A single turn carries every row of the set below to another of its rows. Some are shown first; where does it send the rows asked next?
teriz: [ 19   8  22  -5   6 -15  34  -7 -47   7 -13 -13 -42   4   0  19  15  13
 -18  16  -3]
gokir: [ 14  22   0  15   0  18  22  21 -43  -4   2   3 -38  -1   9   3  27 -23
  52  60 -15]
patis: [ 41  11 -14   6   4   2  16 -16 -43  -9 -12 -21 -10 -17  21  12  23  12
  -9  31  11]
pag: [-22  25  24  -9   1  -8  14  16 -13 -22 -19   9 -12  11 -20   3  -3  -3
  48  36 -16]
sisa: [ -1 -15  -7   0 -15   7  -4   1   1  -6 -25   3 -10   4  13  22  25 -17
  19  -3 -49]
bel: [ 20  20   6 -13   4   2  29 -19 -42 -13 -34 -30 -29   3   1  17   3  16
  -6  24  12]
Vub: [-13   4  13 -19   9 -32   9   0 -24 -27   5  23 -27 -18   6   6  27  -6
  25  28 -55]
Bados: [ -5  11  11 -29  14 -29  19  -9  -3 -28  -3  26 -23 -28  13  25  30 -13
  19  18 -43]
gaku: [  6  31  -9  15   1  12  27  21 -44  -5   1  15 -27   7  11  12  25 -21
  51  59 -13]
kega: [ 12  28  23  24   0  34   8 -27 -14   5  -9 -12 -14 -20  15  17  41  -6
  46  26 -12]
rut: [ 35  21   0  10  11   3  30  -4 -42  -8 -27 -18 -21   6   2   1   2   5
  -4  41  15]
sop: [ 28 -13  -5  -8   3  -7   7  -6 -19 -14 -13 -16   3 -19  14  16  17  15
 -20  15   3]
todu: [  0  37  27 -12   0 -15  10  16 -11 -19 -25   2 -24  10  -4   7 -10  -4
  55  41  -6]
Mol: [ 34   9 -17 -17   0  -2  28  -6 -45 -19 -17 -23 -26 -11  15  34  19   8
  -6  31  12]
gapu: [ 14  14  16  19 -15   9 -14 -14 -17   5  -1 -10  -3 -26  30  26  43   4
  47  18 -16]
zuvof: [ 21 -14  14 -16  -2  -6  23  14 -27   5 -10 -14 -29   5  -3  29  16   5
 -22  11   6]
zoz: [ 25  -5   6 -21  -3  -9  14   1 -26  -6  -2 -24 -16 -24   9  38  20  20
 -11  23  16]
genot: [ -8  19  28 -15   6  -6  13  21 -14 -27 -11   4 -23   3 -21  -5  -3  -7
  49  46 -18]
Dipok: [ 18  32  19  16   8  17  32  18 -26   8  -1  12 -40  -3  11  18  22 -31
  46  51  -2]
Zem: [  9  11  15  21  -9  26  -6 -17 -27  -4   3 -20  -9 -23  15   5  46   8
  46  33 -22]
tes: [-19   9  12 -11   4 -32  12  -3 -28 -17   6  29 -19 -12  10  17  34  -2
  22  20 -53]
nir: [ -3  21  15 -15   3 -42  13   1 -24 -16 -10  29 -35  -6  15  16  19  -8
  25  18 -52]
mave: [ -5 -18 -13  -3  -5  22   1  -5 -10 -18 -18  -4  -6  -5   9   6  34 -15
  23  10 -54]
gul: [  1  25  13  23  -9  19  -4 -14 -25  -2   5  -8   4 -21  13  14  42   9
  53  35 -15]
kir: [  4  -1 -14  -1   3  23  10 -23  -1 -15 -25   0  -8 -12  18  24  35 -26
  20   6 -41]
dulaf: [ 24  12  25   1   9 -26  25   1 -36  -5 -12   0 -26   5  -2  -2  -1  13
 -14  31   5]
bivim: [ 29  30  -9  15  -9  17  16  19 -36   0  -8   4 -31   3  26  22  20 -26
  53  49  -8]
Bune: [ 25 -13   4 -12  10 -24  21  12 -26  -6  -6   1 -21  -3   4   9   9   3
 -33  16  -9]
pok: [-11 -14 -18   4 -11  23  -1   2 -12  -9 -15   4   1   3   7  18  35 -17
  25  10 -42]
piros: [ -7  22  34 -20  15  -9  22  21   5 -20 -11  17 -22  -3 -12  15  -1 -23
  40  36  -7]

pag moves to pok
Dipok moves to Bados
And these:
Zem moves to genot
Bune moves to patis
gapu moves to todu
zoz moves to bel

